In the rows, 128 means zero.
The same turns and mirrors carry the whole set onto itself, and each row onto the other rows of its family. Which rows share a family with each named row? Give them in list order.
These 15 rows form 3 families of 5 rows each.
q_375: [140 143  76  97 161 116 109 136 128 135 126 125 136 128 119 107 158 111
 107]
q_628: [120 136 128 152 152 113 137 143 131 105 112 144 124 141 180  99 120  94
 117]
q_978: [136 162 127 144 139 118 135 145 133 103 109 149 122 147 178 104 108  97
 122]
q_411: [145 143 115 127 109 118 152 117 118  99 122 114 127 140 158  91 109 100
 131]
q_483: [130 136 106 135 108 120 155 119 125  97 138 118 124 145 163  92 111 107
 126]
q_571: [123 145  93 140 165 119 106 156 129 141  96 148 131 145 156 116 148 116
 117]
q_838: [128 143 108 133 181 121 112 148 132 135  97 144 136 146 156 109 154 112
 110]
q_179: [141 146  74 116 163 115 109 147 142 141 121 130 124 142 106 109 145 120
 111]
q_640: [149 150 120 125 111 128 157 128 126  99 139 115 122 141 149 101 100 113
 124]
q_610: [130 139  77 112 157 119 108 137 130 145 129 130 126 119 107 110 149 111
 111]
q_431: [130 160 102 141 174 113 105 159 139 127  99 156 125 150 150 107 137 109
 114]
q_181: [151 139  88 106 128 123 139 133 133 119 149 105 120 132 103 104 121 121
 115]
q_960: [139 139  81 106 124 123 132 127 115 102 156 103 132 132 121  95 131 126
 115]
q_560: [142 139  96 115 128 130 136 120 114 113 147  99 128 127 108  93 127 128
 120]
q_983: [129 144 123 147 146 110 127 156 119  99 103 142 127 138 180 103 115  97
 124]

Which other rows belong to the same family as q_640? q_978, q_179, q_431, q_181
Which other rows belong to the same family as q_483? q_375, q_628, q_838, q_960

The same turns and mirrors carry the whole set onto itself, and each row onto the other rows of its family. Which rows share a family with each named row? Give them in list order.
These 16 rows form 4 families of 4 rows each.
q_475: [152 120 103 111 116 140 155 147 121 138 148 138 145 126 144 106 130 127
 140 125 124 119 119 124 104 114 111]
q_785: [116 154 120 132 136 158 110 127 124  90 136 138 114 101 130 114 144 111
 134 118 136 148 155 100 129 136 132]
q_877: [106 111 118 139 136 119 117 117 139 149 130 127 120 141 169 140 150 125
  96 133 120 138 128 136 135 131 139]
q_443: [129 147 145 115 130 116 139 146 121 138 122 115 125 121 113 149 111 149
 127 134 125 116 142 155 131 157 122]
q_851: [150 125 122 132 132 128 140 154 102 136 134 131 157 114 116  94 115 149
 124 126 118 106 130 140 113 119 119]
q_341: [156 116 122 112 128 147 142 132 122 115 123 151 150 116 124  80 148 132
 139 136 131 123 127  98 116 133 129]
q_604: [117 160 112 133 165 151 102 127 128  96 153 135 122 126 137 119 134 113
 112 110 108 123 126 110 116 126 135]
q_51: [155 105 127 131 139 122 148 128 115 129 123 135 148 134 134  89 129 136
 138 134 115  99 108 117 133 122 138]
q_97: [114 140 153  96 147 113 148 129 133 114 133 128 115 127 112 134 109 149
 135 125 126 126 127 122 147 157 144]
q_809: [123 167 124 150 154 149  92 133 117 108 130 120 115 116 120 111 121 127
 109 117 119 133 147 148 119 121 132]
q_408: [123 139 135 110 115 117 137 147 141 135 142 133 109 124 117 148 142 129
 136 129 141 133 140 104 146 171 135]
q_275: [124 118 117 115 133 134 129 106 148 147 125 120 116 138 141 120 136 130
 110 135 142 178 132 143 143 109 131]
q_29: [117 152 130 118 116 134 152 150 127 143 117 129  95 123 125 151 114 130
 148 121 121 120 137 124 132 153 138]
q_189: [122 104 119 119 126 120 113 117 145 138 136 137 133 140 143 110 168 123
  96 152 132 156 129 116 134 139 133]
q_55: [110 150 116 143 141 156 113 117 108  94 119 128 110 117 131  95 118 108
 135 129 112 142 140 123 132 107 138]
q_680: [128 121 115 142 145 132 109 118 128 156 123 114 142 130 134 128 139 138
  84 139 124 150 136 155 136 115 122]

Which other rows belong to the same family as q_851? q_443, q_809, q_680
Which other rows belong to the same family as q_408? q_785, q_341, q_189
Which other rows belong to the same family as q_55? q_877, q_51, q_29

The same turns and mirrors carry the whole set onto itself, and each row onto the other rows of its family. Which rows share a family with each named row? Give them in list order.
These 32 rows form 4 families of 8 rows each.
q_175: [127 119 125 139 150 144 125 155]
q_366: [116 115 102 123 130 116 130 107]
q_190: [106 121 148 132 115 109 122 117]
q_113: [143 114 154 136 142  92 121 132]
q_126: [151 112 150 125 142  98 120 122]
q_407: [126 160 132 127 149 123 137 142]
q_368: [114 117 116 121 122 115 125 101]
q_360: [121 109 108 119 132 110 136 104]
q_28: [144 105 114 116 146 107 136 111]
q_630: [140 119 123 155 115 143 140 145]
q_936: [122 156 144 127 136 134 135 145]
q_635: [121 114 154 131 111 114 128 112]
q_891: [143 117 139 140 144  82 125 125]
q_964: [125 127 124 138 151 144 136 156]
q_73: [134 121 125 143 137 152 131 152]
q_191: [157 108 127 118 145 108 127 113]
q_863: [153 124 124 140 113 139 155 137]
q_582: [158 113 122 114 148 113 138 115]
q_547: [139 122 121 159 114 128 153 147]
q_102: [146 122 129 106 147 118 136 108]
q_317: [144 113 125 152 111 137 148 141]
q_18: [135 117 126 150 147 130 126 162]
q_530: [137 145 124 155 118 111 158 142]
q_367: [125 151 127 134 154 128 138 152]
q_137: [111 105 108 131 138 114 120 114]
q_626: [111 115 149 133 125  96 120 120]
q_435: [139 160 126 147 123 114 149 138]
q_330: [125 149 106 151 125 107 146 140]
q_745: [134 163 128 136 145 124 136 145]
q_986: [109 122 140 128 118 106 115 110]
q_301: [138 150 119 152 118 103 153 135]
q_472: [133 110 155 130 141  93 123 128]

Which other rows belong to the same family as q_191? q_360, q_630, q_964, q_530, q_745, q_986, q_472
Which other rows belong to the same family as q_330? q_936, q_635, q_891, q_863, q_102, q_18, q_137
Which other rows belong to the same family as q_113? q_175, q_366, q_190, q_407, q_582, q_317, q_301

The same turns and mirrors carry the whole set onto itself, and each row onto the other rows of its family. Which rows share a family with each named row? Give them in list order.
These 30 rows form 10 families of 3 rows each.
q_105: [139  88 130 115 154 157 142 109 151 135 132 124 113 126 117 139 117 118
 113 121 145 105 115 123 128 102]
q_774: [104 105 126 151 117 116 123 123 172 106  96 147 151 120  83  93 136 100
  99 156 115 105 103 116 111 114]
q_489: [120 112 122 161 158 106 110 118 156 112 110 154 126 115  93  74 127 110
 116 136 100 113 119 128 107 117]
q_494: [116 117 131 141 128 109 120 130 169 106  94 150 140 130  93  96 126 110
 118 152  97 108 106 106 111 129]
q_294: [110  72 149 151 148 141 140 122 123 168 120 136 140 145  93  97  87 104
  92 136 131 126 114 138 108 102]
q_289: [113 116 153 134 141 115 134 139 174 118 100 134 139 116 101  93 142  99
 131 146 104  97 102 120 106 112]
q_786: [112  94 169 154 111 121 129 107 132 160 137 148 131 150  95  79 108 126
  85 128 145 104  97 129 109  98]
q_150: [106 105 151 158 118 142 137  97 123 167 153 147 140 132  92  93  92 125
  96 147 140 113 120 120 134 112]
q_447: [119 114 122 124 145 152 145  96 178 137 120 131 112 109 125 128 136 126
  90 108 137 100 117 120 118 110]
q_563: [133 115 112 144 140 162 119 122 141 137 132 148  96 102 125 118 122 117
 110 116 127 110 127 120 105  97]
q_311: [137  93 125 128 141 150 134 113 160 132 129 142 107 142 116 134 124 133
  92 102 137  86 119 110 119 100]
q_418: [132 117 131 130 144 139 137  92 187 149 127 135 104 120 121 127 111 114
 116 114 110 108 118 136 120  89]
q_227: [106  91 144 149 115 126 153 100 117 152 123 152 136 144  89  86 110 133
  81 141 151 119 101 134 124 110]
q_579: [100 106 150 154 147 138 127 124 188 121  90 149 128 114  99 114 118 103
 118 140 112 105 131  98 134 138]
q_528: [112  98 153 146 149 160 127 104 157 165 117 136 115 124 118 132 101 114
  99 109 135 125 131 103 142 121]
q_787: [119 101 142 147 122 137 128  97 128 169 139 132 153 135  87  84 104 107
  84 127 159 120  99 128 121 112]
q_928: [141  95 142 156 116 141 138 109 145 172 140 151 135 122  86  95  83 103
 116 135 153 113  87 125 117 106]
q_255: [117 112 143 141 128 121 118 134 181 103 108 145 138 139  85  83 133 116
 122 138 118  82 104 117 102 119]
q_534: [124 110 123 138 142 160 126 118 171 137 131 136 109 109 128 131 121 137
 110 108 121 121 115  97 123 116]
q_145: [123 100 162 152 119 124 137  99 120 160 135 147 143 138  94  82  89 115
  94 138 149 120  95 126 117 127]
q_777: [113 103 145 170 135 112 125 121 177 106 108 152 154 114  97  84 112 108
 110 144  97 105 114 118 116 131]
q_139: [ 92  90 146 149 139 132 138 149 169 127  87 144 126 120  93  92 119 111
 118 161 110 116 103 126  91 114]
q_410: [109  99 128 122 177 163 159 125 161 151 116 132 109 127 108 123 118 124
 116 123 127 100 127 122 110 115]
q_212: [ 93  98 172 166 118 137 118 115 146 160 111 147 141 129  86  91  92 102
 105 152 136 126 120 112 135 127]
q_478: [111 123 135 141 132 113 134 130 173 117  90 140 150 129  97  74 136 115
 110 130 103 102 112 136 107 123]
q_90: [111 104 130 156 133 105 143 111 170 123 110 166 132 130  75 104 126 102
 122 155 100 108  89 103 122 103]
q_372: [120  77 159 147 123 105 140 114 125 169 121 146 137 130  95  85 106 116
  91 153 144 118  99 130 124 100]
q_620: [134 108 114 124 131 173 142 123 151 127 120 131 122 128 120 130 124 123
 104 102 141 107 113 122 115 111]
q_773: [132 116 130 121 136 156 143 102 158 139 125 138 104 121 136 140 114 127
  99 114 127 100 126 118 118 113]
q_670: [111 101 144 167 138 135 139  96 109 143 146 164 116 118  88  80 107 116
 103 146 147 112 109 131 115 111]

Which other rows belong to the same family as q_145? q_494, q_773
Which other rows belong to the same family as q_311? q_786, q_255
Which other rows belong to the same family as q_489? q_563, q_670
Which other rows belong to the same family as q_150? q_534, q_777
Which other rows belong to the same family as q_227? q_478, q_620
Which other rows belong to the same family as q_774? q_447, q_787
Which other rows belong to the same family as q_418? q_928, q_90

